In the rows, 128 means zero.
Each named turn below is shown by a few rows before and after it. Which turns, in which order, take the first row of each later pair to the second? The first pair is answered.
turn R:
[138 165 118 157 130 116 145 144 118 118 136 131] |-> [140 133 142 142  82 120 120 114 126 109 127 140]
[122 127 143 108 136 139 109 129 125 155 144 130] |-> [121 150 134 124 145 131 122 144 117 154 144 132]
[130 129 139 131  93 107 125 123 131 117 127 138] |-> [127 105 140  98 120 123 118 119 143 131 133 125]
turn A:
[155  74 120 121  92 140 123 117 145 123 105 120] |-> [133  80 138 104  90 139 108  97 145 132 117 120]
[141 116 140 143  94 130 129 118 132 134  93 130] |-> [121 123 154 123  99 129 115 102 132 146 106 130]
[123  97 124 134  74 120 137 119 123 101 104 144] |-> [ 93 109 143 107  83 121 118  97 121 115 124 141]
[129 104  98 105 140 139 101 153 174 158 106 117] |-> [141  98  96 117 127 138 104 157 174 151  98 121]
turn Z:
[119 126 140  90 152 118 106 124 128 145 126 134] |-> [110 138 147  99 132 110 103 116 122 140 126 140]
[141 123 138  97 136 129 115 116 142 138 119 127] |-> [131 140 147 110 113 117 112 107 133 132 120 137]
[107 145 144 122  97 117 135 134 108 105 143 140] |-> [115 155 124 130 130 120 154 158 107 108 144 132]
[169  80 114 132 109 136 137 140 141 115 107 138] |-> [160  92 126 141  84 127 130 125 134 108 108 148]
turn N:
[128 117 122 133 108 121 121 125 139 123 105 129] |-> [133 110 116 126 123 128 123 130 144 127 106 122]
[116 105 151 107 129 144 113 110 131 135 129 121] |-> [118 114 140 105 159 146 122 123 131 141 132 114]
[118 144  90 112 163 120  78 154  92 142 134 113] |-> [108 161 100 127 139 109  74 144  82 136 136 124]
Pairs:
(two turns a pair)
[102 174 141  88 150 145 122 129 132 136 169 136] |-> [ 97 185 149 101 128 137 120 122 125 128 164 146]
N R
[121 113 123 110 128 127 115 122 129 116 130 112] |-> [115 123 126 109 131 125 115 121 126 118 134 112]
Z R
[109 144 137 109 151 136 116 128 126 135 142 119] |-> [144 132 112 141 146 137 137 154 128 120 121 121]
A A
[151  91 118 132 117 132 138 132 143 117 115 118] |-> [140 135 105 149 142 120 157 152 131 121 121 120]
N N
[132 107 116  74 112 106 133  98 147 125 120 125] |-> [122 117 120  76 108 102 129  92 143 127 124 127]
N Z
[119 131 156 127 104 117 122 104 142 108 139 114] |-> [116 135 143 109 150 126 129 117 146 123 149  99]
R N
[168  52 102  91 150 142 143 134 146 120 120 111] |-> [112  79 154  69 106 126 101  77 133 126 142 127]
Z A
[124 110 134  91 162 131 127 127 139 149 124 101] |-> [159  93 116 124 135 129 142 146 140 128  99 111]
A A
[158 110 134 123 159 148 122 124 146 145 122 124] |-> [149 160 132 164 142 123 134 133 126 134 120 138]
R N
[123 179 116 156 131 114 134 137 110 120 135 138] |-> [119 107 143  90 125 142  98  97 134 133 141 128]
R R
[117  86 137 134 104 139 111 119 140 121  96 123] |-> [106  93 128 110 152 150 115 128 144 138 110 110]
A N
[129  94 128 101 127 145 114 120 141 118 127 125] |-> [144 104 107 121 147 144 136 149 139 116 118 122]
N A
[118 148 129 126 158 127 123 123 133 130 142 129] |-> [112 148 142 130 131 123 115 109 130 124 139 139]
N R
[128 135 142 110 101 123 113 113 155 123 131 143] |-> [129 164 121 116 149 124 133 141 151 130 139 133]
R R
[172  87  85 137 144 164 138 160 146 112 148  99] |-> [167  86 114 158  68 145 117 130 137  91 136 125]
A Z
[120  99 136 134 108 141 103 143 125 139 121 125] |-> [112 118 126 128 144 141 112 155 122 151 133 117]
A R
[128 104 162 114  89 115  96  84 127 129 124 142] |-> [141 167 108 163 162 104 151 154 112 130 125 132]
Z Z
[119 117 159 124  92 114 119 130 144 143 128 137] |-> [117 124 158 130  90 112 122 133 140 140 128 138]
N Z
[155 109 109 140 138 138 147 150 143 120 118 122] |-> [154 122 111 155 124 130 147 150 137 114 114 129]
R N
[153  91 125 129 110 128 115 116 130 107 108 145] |-> [155  82 117 114 138 137 120 122 137 117 113 134]
R A
[120 119 123 104 157 140 118 137 161 146 133 128] |-> [149 104 111 134 132 138 132 149 161 127 113 135]
A A
[109  99 134  94 113 156 110 127 141 130 123 116] |-> [110 143 105 121 156 146 140 164 130 132 128 113]
A R
[ 83 173 154 129 126 103 120  92 111 140 144 133] |-> [ 98 151 127 105 189 126 136 119 128 155 148 109]
A Z
[147 108 119 162 137 110 144 135 127 109 122 120] |-> [131  94 145 142 111 111 120 103 130 109 128 126]
R A
[124 108 117 134 124 137  99 119 117 145  99 127] |-> [129 105 111 135 134 139 106 127 118 146  97 124]
N A
[140 128 164 138 130 115 126 107 109  88 122 122] |-> [151 128 144 137 164 123 142 131 112  94 122 112]
Z Z
[117 111 136  95 121 145 129 117 147 145 148 115] |-> [106 152 127 114 142 133 144 134 134 147 154 115]
N N
[112 174 105 124 175  99 137 141 109 143 151 137] |-> [105 173 111 115 175 100 129 135 109 145 156 137]
Z N
[ 96 153 133 161 120 103 108 134 129 119 133 151] |-> [107  88 140 113 127 129  90 116 151 130 131 138]
R N
[100 172 149 150 129  88 128 116 110 133 110 147] |-> [ 88 147 158 102 155 107 110 101 123 151 124 132]
R A
[131 131 133 155 100 127 102 123 112 138 127 140] |-> [126 111 132 118 139 145  95 122 125 156 140 123]
R A
[136 127 165 156  68  96 156 129 114 126 114 159] |-> [167  98 122 135 152 123 184 173 134 142 113 128]
Z Z
[126 170 105 170 187 139 163 141 110 106 111 127] |-> [101 184 142 177 122 120 136 102  98  96 114 150]
N A
